Here is a table of points, one per row:
[ 11  -2   3   9  -1 -20 -11  -6  22   1  22  30 -19 -41 -11  -9  15 -12
  22   7 -48  26  18  32   9   9 -28 -38   6  -2  39 -34  -6 -13  34  49
 -39  -3 -23  -4  15   6 -43   6  20 -18 -14   4]
[ 13  22 -23  16 -19  37   4 -14  15 -11  19   3  28 -13   2  -3 -22 -17
  12   3  -2 -79  22  21  12   3  51   3  22  22 -13 -10  12  -2  14 -13
 -31  15 -71  -5 -30  33   0 -13  16  -6  -5 -35]
[-43  54 -11  -8  15 -34 -27  30  32 -11  41  33 -13  45  -8  16 -34  17
  23  25 -22  18 -12  50  20  -4   3 -38  -8 -14 -12  37  33  19  -8 -22
  40   5 -13  31  61 -19  13   6  -2  12  40  -2]
[-21 -18  12 -25  31 -18  -6 -15 -86 -10  34 -23  41 -44  26 -12 -11 -11
 -11 -14 -26 -53  40  12 -11  13  -9 -26  22 -14 -38  41  18  -5  41  13
  20  -6  39  18 -42 -14   8  29 -18   2   5 -10]
[ 22 -58  -7 -42  12  24  26   9   2 -25   4 -29  32 -30  -3  -1 -53 -20
  53  -9  31  39 -20 -13  33 -12 -18  21  22  23  45   4  -2  11 -15  29
  13   9 -13 -14  -9 -15  -1  -3 -13 -31   8 -41]
[-37  22 -14  11 -41  58  17   1 -12  28 -31   4 -52 -34 -19  32   7 -15
  27 -16 -10 -17   0  12  -3  -5 -14  16 -25 -16  22  19   0  -2 -12  21
 -16 -21  18   7  -3 -26  33  14 -10  30   3  36]
[ -5 -12   0   4  -5  15  -6   4 -14  -3  15  11 -13 118  -1 -11  -8  -3
  18 -27  -2  15  10 -19 -24  -9   9  28  11  26   1  19  21   0  40 -20
 -31 -22  16  -4  38   1   3  32 -51   3 -17  30]
[ 14 -12   0 -24   1   9 -21  23 -17 -28  31  26  -6   3 -16 -11  39  -3
  21  14  26 -12  -4 -12 -58   7  -6  27   1  10 -69 -21 -23   2 -26  -8
 -17   9 -12  31  -8 -38   0  -4   7   1  46  21]
[  2 -20   1 -22  20  36 -19   7  17  50 -14 -13   5 -16 -24   6 -22   9
  26 -13 -11 -15 -31 -28  10 -20 -11  14  20 -12 -49  25  13   7 -24   0
 -27  13   6   6  11  -7  36  17  54 -30 -54   8]
[  3 -63 -25  26 -57 -30  -5  14  -4 -34 -11  -6 -12  -9 -20   7 -10  10
 -27  10 -12  -7 -20 -12 -18 -14 -19  20 -27   3 -42 -16  11 -15  25 -29
   4  19  12 -17  19 -11  20  -2  37  10  -8 -24]
[-73  20  -7  23  14  -5  28 -30 -20 -24  32  -4  41  42  30  45  29   9
  15  10   7  -5 -17 -77 -11  16  -5   9 -27  33  66  17   0  13 -16  10
  19  17  -6  -9 -17 -33 -45   1  49  -6  -7  -5]
[-22  28 -20   9 -11  19 -11  -6 -53  33   9  27  12  12  17  27 -40 -13
  21 -10  57  61  15  25  19  -3  19 -12  56 -35 -47 -33 -36 -28 -28  -4
  28  14  11 -47  26  33 -42 -21 -19  38 -34 -19]
[ 13  19   4   6  26  11  27  51 -18  -7 -23  19   8 -11 -10  14   3  -8
 -88   8  25   0  -9  13  22  -1 -19  13 -22   9  19  -1 -31 -10   3 -55
  -3  56 -23  11  14  -8  12  62  -4 -17   7  13]
[  9  12  14 -27   2 -21  39  -3  -5  64  -4 -24  -7 -16 -41   3  35 -20
  -7  -5 -51  62  -4   4  -4 -22 -15   9  -7 -21  39 -67  -7  18  -4 -66
  16   6 -43  12 -21  -9  -7  -4 -11  56  13 -44]
[ 53  10  11  21 -42 -20   6 -33 -33  46  34  -4 -26  -8  39  13  16  -5
 -10  12  23  11  10  -3 -27   1   0 -50 -24  -9  19  23  31  -1 -11  10
   4 -31  -9  20   8   7 -26 -14   9 -67   1 -31]
[-12 -22  36  16  -8  -8 -13  38   2 -18 -15 -21  14   3   2  48   3 -12
 -13  11  -9  -2  11 -12  59   8 -11   9  16  22 -39  11  -4  51   2  16
  -8 -22   2 -18 -27  21  12 -31  -4 -24  11  19]
[ 56   7  -3  59 -16  17  -5  17  46 -12   8  23  -4 -22  16   2  38  26
  16  -9   3  -2 -23  11  30  -6  12  -1  51   0  21   1 -24  27  -3 -17
   7  27 119 -10 -28  -3   8   3   2  -1   7 -24]
[ 17 -40  22 -13   8  23  35 -12  48   4  -3  -4   9 -10  52  10   0   0
   2 -23  -9 -30  48  -8 -17   3 -20 -36  23  17  18 -54  -7  -3 -24   7
  -1 -14   3 -34  75  21  11 -29   5   1  11  33]
[ 21  18 -11  29  20 -43 -26  -7 -25   4  -1   3 -19 -52  30  12   2   1
  -9   7 -11  12 -21  18 -23 -11  32  31 -24  19 -10  36  40   4  -5   6
  -9 -23   2 -13   1  15  19 -27 -13  11 -27  57]
[ -3  13  -4 -49  10  -5 -27 -16   3  18 -24  32  12 -12  11 -17   0  -9
   6  18  15  -8  18 -10   7 -17   8  -7 -21 -28  70 -38  68  19  16  12
   9 -12  10  -5 -54  -5  10 -30   8  23  -8   0]
[ 10  13   9  23  25  12  57 -23  -5 -39  -3  33   1  51 -20 -11 -58   8
   1  -3  -3 -38 -10   8  12  11 -26  52 -31 -23 -38 -17 -26   0  -1  15
   7 -13  11  16  -6  20  21 -10 -10 -23   0   7]
[  11    1  -18  -25  -24  -24  -16  -24   31   -8   -9    7   -6   -4
   -3  -24   15   18   -2    7   -7   -8    7 -106    2   -2    3   -4
   -7   -7  -36   16  -24    3   -7   40   -2   13  -30   10    8    6
   16   37  -61    5   -9   -6]
[ 13 -29  12  -2  29  12   8 -23  33 -11 -31   2 -26 -12   5 -24  18  18
 -24  -9  16 -22 -18   6  20  11  15   9 -11  -6 -44 106  29 -30  30  -4
 -11 -30  -8 -51 -13 -13 -16  13  10  21  19  13]
[-38  -8  -1   3  28  38 -39  32 -42 -13   1  -8 -22  21  -7 -68  11  18
 -76  -4  -6  10  -7  13   0   8  14 -10  -2  14  13  -6 -33   1  -8  25
  -5 -29 -23 -26  34   9  31   0   5 -17   4 -58]
[ -8  31   8 -11   2 -24  15 -45 -15  -1 -58 -38   3  12  -7   4  -7   9
 -50  10  19  31 -18   8 -30 -13  18 -13   4 -13  13 -30  -5   6  -9   4
 -23  28  35  79  14  34 -66 -20  28  46  51  36]
[  7  53  18 -12 -22 -17 -23   0  34 -26 -17 -34  70  10  -6 -42  28  -4
  10  -6 -25  32  18  58 -20   7  14   3 -36  -7  11 -21  -4 -20  -8 -37
  24   2   2  10  12 -11   6  -8   3 -17 -17  13]
[-13 -40  -5   5   3 -42  -8  31  61  31  -7 -46 -52  16 -35  -4   7  10
  44   6  32 -18  -1   6  -9  42   3 -29  21   8  40  -7 -44 -53   5  16
  31  -7 -13   7 -79   5 -13  -3 -37  -3 -24  10]
These points spread out most along one direction. Take the direction at right angles to it along which they spread out most. Then take the direction at right angles to both along which they spread out most. Go by this last direction. Where along it does each point below lie, from 0 to 99? 50 is the average, and the first point above lies past it. One standard deviation of the points above along it is 16.
[  7  53  18 -12 -22 -17 -23   0  34 -26 -17 -34  70  10  -6 -42  28  -4
  10  -6 -25  32  18  58 -20   7  14   3 -36  -7  11 -21  -4 -20  -8 -37
  24   2   2  10  12 -11   6  -8   3 -17 -17  13] >> 54
[ 21  18 -11  29  20 -43 -26  -7 -25   4  -1   3 -19 -52  30  12   2   1
  -9   7 -11  12 -21  18 -23 -11  32  31 -24  19 -10  36  40   4  -5   6
  -9 -23   2 -13   1  15  19 -27 -13  11 -27  57] >> 80
[  2 -20   1 -22  20  36 -19   7  17  50 -14 -13   5 -16 -24   6 -22   9
  26 -13 -11 -15 -31 -28  10 -20 -11  14  20 -12 -49  25  13   7 -24   0
 -27  13   6   6  11  -7  36  17  54 -30 -54   8] >> 41
[  9  12  14 -27   2 -21  39  -3  -5  64  -4 -24  -7 -16 -41   3  35 -20
  -7  -5 -51  62  -4   4  -4 -22 -15   9  -7 -21  39 -67  -7  18  -4 -66
  16   6 -43  12 -21  -9  -7  -4 -11  56  13 -44] >> 44
[ -3  13  -4 -49  10  -5 -27 -16   3  18 -24  32  12 -12  11 -17   0  -9
   6  18  15  -8  18 -10   7 -17   8  -7 -21 -28  70 -38  68  19  16  12
   9 -12  10  -5 -54  -5  10 -30   8  23  -8   0] >> 72
[ -5 -12   0   4  -5  15  -6   4 -14  -3  15  11 -13 118  -1 -11  -8  -3
  18 -27  -2  15  10 -19 -24  -9   9  28  11  26   1  19  21   0  40 -20
 -31 -22  16  -4  38   1   3  32 -51   3 -17  30] >> 40
[ 13  22 -23  16 -19  37   4 -14  15 -11  19   3  28 -13   2  -3 -22 -17
  12   3  -2 -79  22  21  12   3  51   3  22  22 -13 -10  12  -2  14 -13
 -31  15 -71  -5 -30  33   0 -13  16  -6  -5 -35] >> 47
[ 11  -2   3   9  -1 -20 -11  -6  22   1  22  30 -19 -41 -11  -9  15 -12
  22   7 -48  26  18  32   9   9 -28 -38   6  -2  39 -34  -6 -13  34  49
 -39  -3 -23  -4  15   6 -43   6  20 -18 -14   4] >> 55
[-37  22 -14  11 -41  58  17   1 -12  28 -31   4 -52 -34 -19  32   7 -15
  27 -16 -10 -17   0  12  -3  -5 -14  16 -25 -16  22  19   0  -2 -12  21
 -16 -21  18   7  -3 -26  33  14 -10  30   3  36] >> 57
[ 56   7  -3  59 -16  17  -5  17  46 -12   8  23  -4 -22  16   2  38  26
  16  -9   3  -2 -23  11  30  -6  12  -1  51   0  21   1 -24  27  -3 -17
   7  27 119 -10 -28  -3   8   3   2  -1   7 -24] >> 37
